Each row is where one point has got to under a steady rotation. How many ticks took it there?
The counts run from 0 to 349.
[ 3.08  0.52 -0.57  4.18  2.28 -1.62  3.19 -1.22 -2.68  2.58  2.41  0.96
 -0.55  0.43 -3.75  0.13  0.60 -1.07 -2.35  0.42 -1.23 -2.03 -0.34 -1.98
  0.38 -1.04 -5.21  1.85  0.87 -1.13 -2.90  1.58  3.20  0.58 -0.45  1.79
 -1.48 -3.61  0.51] : 14
[ 3.86  1.93  2.93  4.73  1.70  0.87  2.15 -1.77  1.19  1.56  1.36  1.22
  1.70  2.04 -1.32  2.44 -0.03 -0.95  0.85 -0.87 -1.57  0.36 -0.70 -1.38
 -0.84 -5.41  2.59  3.80  0.21  2.87 -0.24  2.61  1.38  0.15 -1.19 -0.61
 -0.52  2.90 -1.91] : 32
[ 2.11  3.18  0.47  4.10  1.18  0.80  3.13 -0.84  1.60  0.54  3.68  0.30
  2.33  0.25 -2.88  1.77 -0.81 -2.31 -3.49 -1.10 -2.21  0.34 -0.30  0.07
  2.05 -2.22 -3.78  1.69 -2.75 -1.14  0.22  2.03  3.26  0.86  0.74  1.50
 -0.06 -2.75  1.81] : 180
[ 0.82  1.11  3.80  4.14 -2.08  0.79  3.06 -2.45  3.80 -0.20  1.20  0.54
  3.49  1.04 -1.24  2.84  2.38 -1.08  0.02 -2.65 -0.12  2.62 -0.57 -0.46
  3.34 -3.49  1.58  1.69  1.21  0.99  1.78 -2.25  0.41  1.30 -1.03 -2.53
 -1.55  1.16 -0.36] : 327
[ 0.82 -1.18 -0.75  1.26  0.46 -0.59  3.86 -3.66 -3.26  0.52  0.75  3.85
  0.12  1.50 -1.96 -0.53  2.11 -1.31 -1.37 -0.68  0.25  0.63 -4.79 -3.87
  2.53  2.10 -1.37  1.75  2.90  0.24  1.05 -0.50 -2.02  0.94 -2.42 -3.32
 -1.51 -2.55 -1.02] : 106
[-0.34  0.04  0.61  1.31  3.18  0.73  4.41 -1.76 -2.51 -0.88  1.68  3.69
  1.16  3.08 -0.68  2.19  0.04 -0.93 -1.51 -2.45 -1.60  2.26 -3.47 -3.85
  3.19  0.88 -0.46  0.70  1.10  2.98  0.54  2.10 -0.25  0.33 -2.39 -3.13
  1.15 -2.13  1.16] : 230
[ 0.98 -0.57 -0.67  2.61  2.91  0.62  2.27 -1.89 -2.62  0.51  2.27  2.78
  3.79  2.23 -2.39 -1.49  3.25 -1.37 -1.93  0.38  1.29 -1.26 -3.27 -2.70
  2.24  1.72 -4.15  1.44 -2.80 -0.59  3.23  0.07 -0.55  1.95  0.11 -0.68
 -0.36 -3.71  1.37] : 101
[ 0.30 -0.67  4.02  2.94 -3.63  0.69  1.99 -3.21  2.25 -3.24  3.73  1.17
  2.14  0.72 -1.67  3.58  0.75 -1.22 -3.33 -3.05 -0.25  1.00 -1.70  0.64
  4.70 -1.02 -0.11 -0.41  1.25  2.35  1.83 -1.89 -0.28  1.25 -0.30  0.09
 -1.46  0.93 -1.55] : 82
[ 3.98  0.21  2.05  2.79  1.96  1.56  2.72  0.68  2.08  0.26  4.77 -0.85
  3.21  1.44 -1.75  2.26  1.35  0.05 -2.65 -1.98 -0.66 -1.31  1.54  1.37
  1.34 -2.66 -4.42  0.48 -2.03  1.76 -1.48  3.68  2.96 -0.92  0.42  0.33
 -1.08 -0.89  2.08] : 178
[ 4.82 -0.01  1.73  0.88  0.48  0.40  2.23 -1.33 -0.39 -0.84  3.49  3.03
  0.19  3.73 -2.21  1.89 -0.06 -0.89 -4.97 -2.26 -2.08 -1.10  0.31 -2.92
  1.91 -0.70  0.56  0.80  0.16  3.09 -1.74  2.65 -2.57 -3.24 -0.08  1.88
  1.15  1.41  0.61] : 131
[ 1.16 -1.98 -0.65  3.19  3.08  1.48  3.41 -0.86 -1.07  0.16  1.99  1.99
  3.44  1.49 -1.77 -0.18  4.04 -0.38 -1.02  0.16  2.56 -2.66 -1.80 -1.80
  1.64  2.13 -4.64  0.08 -2.43  0.88  2.32  0.62  0.23  1.62  0.13 -0.62
 -1.60 -4.07  1.63] : 100
[ 2.66  0.72 -1.52  2.62  1.23 -1.44  3.35 -0.08  1.76  0.06  2.48  2.10
  0.80  1.25 -3.78  2.18  1.14 -2.91 -4.69  0.84 -0.04 -0.59  0.62 -1.98
  2.59  0.95 -3.26  1.72 -1.16  2.40 -0.60  4.27  2.19  0.36 -0.15  2.65
 -0.74 -4.01 -0.03] : 138
[ 1.52  2.43  0.40  1.08  0.71  1.33  1.38 -0.41 -2.87 -0.36  4.73  0.35
 -0.03  2.68 -1.01  1.10  0.12  0.06 -3.17 -2.56 -1.62 -1.08  2.32 -1.27
  2.66 -1.95 -5.28  4.14  0.85  2.00 -1.02 -1.24  0.51  1.63  1.11  2.01
 -0.08 -2.11 -0.58] : 217
[ 2.22 -0.75 -0.61  4.08  0.89  1.50  5.44  0.96  1.34  1.32  0.60  3.26
  2.78 -0.50 -2.26 -1.02  1.91 -2.62 -2.72  0.12 -0.23  0.69 -1.28 -2.08
  3.29  1.89 -1.31  1.68 -2.96 -0.65  0.65  3.66  0.29  1.33  0.72 -0.84
  0.36 -3.43  2.10] : 142
[ 4.55 -1.07  2.68  3.16 -1.38  0.51  0.86 -2.66 -2.98  0.41  4.17  1.52
 -0.66  2.40 -1.83 -1.09  2.50 -0.24 -3.66  0.29 -0.68 -3.97 -0.05 -1.54
 -0.85 -1.62 -3.59  1.59 -0.63  1.51  0.24  0.74 -2.43 -2.18  0.43  1.62
 -2.36  0.91 -1.87] : 256
[ 3.06 -2.41  4.66  1.08 -1.27  2.41  3.34 -1.11 -1.13 -0.08  1.88  1.61
  2.11  0.66 -1.24  2.06  3.40  2.43 -0.90 -2.52  0.91 -0.04 -0.53 -0.11
  2.01 -0.81 -0.46  1.08  3.80  1.39  0.64 -5.04 -2.76  2.12  1.52 -2.07
 -1.74  0.63 -1.99] : 207
[ 0.69  0.32  1.10  4.28 -0.34  1.54  2.44 -1.63 -0.11 -0.58  1.54  4.54
  2.27  0.68 -0.85 -0.94  2.36 -1.67 -0.23 -0.94  1.27 -0.46 -3.23 -2.45
  2.34 -0.72  1.50  3.96 -3.41  1.95  3.26  0.20 -0.38  4.43  1.50  0.55
  0.66 -0.17 -2.99] : 242
[ 3.36  1.95  2.41  2.76  2.39  0.83  3.54  0.24 -0.97  1.18 -0.34  1.07
  1.11  0.11  0.59  1.53  2.90 -1.32  1.73  1.51  0.89  0.70  0.63 -1.58
  1.82 -3.28 -1.57  3.05 -0.27  3.33  3.30  0.80  1.86  2.09 -0.88 -3.46
 -1.10 -1.12 -4.49] : 195
[ 3.74 -1.63  3.60  2.43 -3.25 -0.25  2.80 -2.20 -0.36 -0.09  0.04  1.32
  0.09  2.27 -1.70 -0.58  3.72 -0.57 -1.93  0.85  1.46  0.06  0.31 -3.46
  3.17 -0.41 -0.60  0.09  1.19  2.70  3.09 -3.48 -4.15  1.25  2.18  0.18
 -1.16 -0.30 -2.33] : 249
[ 5.15 -2.14  3.09  2.91 -3.36 -0.02  4.24 -0.88  1.26 -0.44  0.01  0.59
 -0.64 -1.02 -2.87 -0.45  2.79 -1.05 -4.57  0.93  0.23 -0.59  0.15 -1.05
  2.74  0.86 -2.69 -1.42  1.83 -0.36  0.25 -0.77 -2.56 -0.51  1.75 -0.71
 -2.74 -1.11 -0.30] : 4
[ 2.84  0.72 -1.85  1.87  1.37  0.62  3.87  0.28  2.17 -0.05  3.46  2.44
  4.17  0.48 -1.86  1.31  3.37 -3.46 -3.63  0.01  0.85  0.01 -0.08 -1.24
  0.99  1.38 -0.94  2.39 -1.77  0.80  0.61  4.15 -0.40 -0.41 -1.77 -0.45
 -2.97 -1.46  1.06] : 140
[ 2.79  0.99 -0.35  2.16  0.88  1.84  4.41  1.25 -1.79 -1.84  3.61  1.82
  0.29 -0.41  0.15 -0.06  2.31 -1.82 -3.30 -0.26  1.34 -0.96 -0.03 -1.53
  3.26  1.64 -4.77  2.19 -2.31  2.99  2.41  3.18  0.65  1.00  1.14 -0.19
 -0.07 -3.29 -2.27] : 96
[-1.73  0.28  0.08  3.20  1.78  0.77  2.90 -2.86 -0.71  0.22  3.24  0.42
  2.23  3.47 -1.76  0.75  0.59 -1.72 -2.86 -2.56  0.06  2.00  0.26 -2.45
  3.51 -0.18 -4.01 -0.09 -1.12  0.80  0.79 -0.19  0.92  2.02 -0.45 -0.20
  0.16 -3.60  4.11] : 225
[ 4.09  0.45  1.51  3.08  0.50 -0.02  4.96 -1.13  0.65  3.15 -1.93  0.90
  0.22  0.58 -1.60  0.09  3.99 -1.94 -0.42  3.39  0.92  1.04 -1.16 -3.39
  0.76 -1.52 -1.14  0.35  1.49  0.61  1.89  1.38 -1.49 -0.55 -2.21 -4.42
 -2.71 -2.04 -1.09] : 149
[ 7.04 -0.78  1.35 -0.26  0.17 -0.16  3.56 -0.94 -1.46  0.40  1.87  2.54
  0.12  1.28 -3.02  0.47  2.38 -0.34 -4.55  0.81 -1.85 -1.27 -0.06 -2.06
  0.75  0.36 -1.50  2.40  2.60  0.19 -1.92  0.76 -4.31 -2.26 -0.54  0.22
 -1.95 -0.62 -0.84] : 7
[ 1.33 -0.49  0.70  4.43  2.15 -0.72  3.31 -4.24  0.09  4.10  1.08  1.57
  2.42  3.22 -3.12  1.07  0.33 -0.63  0.23 -1.25 -1.66  1.33 -3.15 -2.94
  0.22 -2.48  0.11  1.23  2.10 -2.57 -1.58  0.43  0.24  0.35 -1.93 -1.79
 -0.36 -0.78  4.03] : 23
[ 0.99 -1.40  3.21  5.53 -0.85  0.79  3.53 -3.44 -3.03  1.76  0.37  0.60
 -1.22  1.91  0.97 -2.05  2.71 -0.43  1.66  0.59  2.13 -2.72 -1.79 -4.10
 -0.15 -2.43 -2.29 -0.37  1.25  2.59  1.08  1.43  1.13  1.38 -0.27 -2.79
 -0.92  1.11 -2.28] : 112
[ 2.92 -0.51  0.92  1.26  1.02  0.74  2.22 -2.40 -1.06 -1.42  3.38  1.68
  4.16  1.17 -3.12  2.71  3.09  0.05 -3.62  0.23 -0.35 -0.66 -2.80  1.01
  2.30  1.87 -4.13  0.36  0.03 -0.95  2.53 -1.44 -0.85  0.11 -0.93 -1.61
 -3.64 -3.27  0.15] : 347
[ 4.20 -1.66 -0.40  2.42  0.79  1.85  5.86  1.25 -0.28  1.67  1.38  0.97
  1.79 -1.52 -2.82 -0.32  2.82 -0.09 -2.24 -1.75 -0.03  0.41 -0.26 -0.23
  1.77  1.17 -3.80  0.78  2.09 -1.42 -2.00  0.14 -0.30  0.92  1.16 -2.51
 -2.71 -3.19  1.51] : 307
[ 0.27 -1.18  2.93  3.68  2.62  0.93  4.86 -3.08 -2.71  2.46 -0.26  0.67
  0.42  2.81  0.15  0.28  0.68  2.33  1.64 -1.68  0.17  1.29 -3.01 -2.71
  0.85 -2.41 -2.17 -1.41  2.55  0.57  0.10 -1.55  2.34  1.61 -0.33 -3.96
  0.31 -1.07  0.46] : 67
[ 5.33 -0.54  4.33  2.22  0.21  1.98  3.51 -0.01  1.38 -1.15  0.86  4.23
  1.93 -0.42 -3.24  2.51  0.28  0.92 -3.35 -0.89 -2.49  0.42 -2.42  0.10
  3.34  0.07  0.10  0.62 -0.44 -0.25  1.22 -2.12 -0.72  1.63  3.67  0.65
  1.62 -0.17  0.07] : 43
[ 3.53 -0.86  3.79  0.84  0.75  0.12  2.54 -1.78 -1.61 -2.43  3.06  0.24
  0.23  2.79 -0.12  3.53  2.48 -0.10 -4.04  0.42 -0.44 -2.17  0.65 -1.18
  2.39  0.10 -4.19 -2.48 -0.50  4.34  1.99  0.97  0.09 -2.12  0.37  0.58
 -1.64 -1.16 -1.23] : 91
[ 7.33  0.33  3.77  1.40 -0.61  0.09  2.65 -0.22  0.92  0.16 -0.50  0.69
 -0.39  1.02 -2.58  2.01  3.38 -0.32 -2.68  1.83 -0.20 -0.86  2.33 -1.63
  1.20 -2.14  0.42  1.54  1.71  2.40  0.05 -0.20 -2.11 -1.36  1.28  0.57
 -2.00  0.59 -3.21] : 294
[ 4.35 -1.30  5.33  2.15  0.60  1.74  3.16 -1.19  1.71 -0.77  1.46  1.44
  2.70  2.25 -1.41  4.44  1.61  1.96 -0.67 -2.68 -1.16  1.03 -1.24 -0.47
  2.08 -2.36  2.78  0.15  1.79  2.71  1.08 -1.51 -0.60 -0.30  0.17 -1.56
  0.15  2.38 -1.22] : 331
[ 3.85 -1.54  3.82  3.98 -3.09  2.19  3.26 -1.75  2.07  2.24  2.17  1.09
  1.71 -0.41 -1.43 -0.60  1.78 -0.06 -1.41 -2.96 -1.30  0.48 -0.79  0.29
  0.67 -3.44  0.68  2.53  1.85 -1.68 -1.43 -1.93 -2.66  0.32  1.91 -1.23
 -1.08  2.56  0.15] : 165
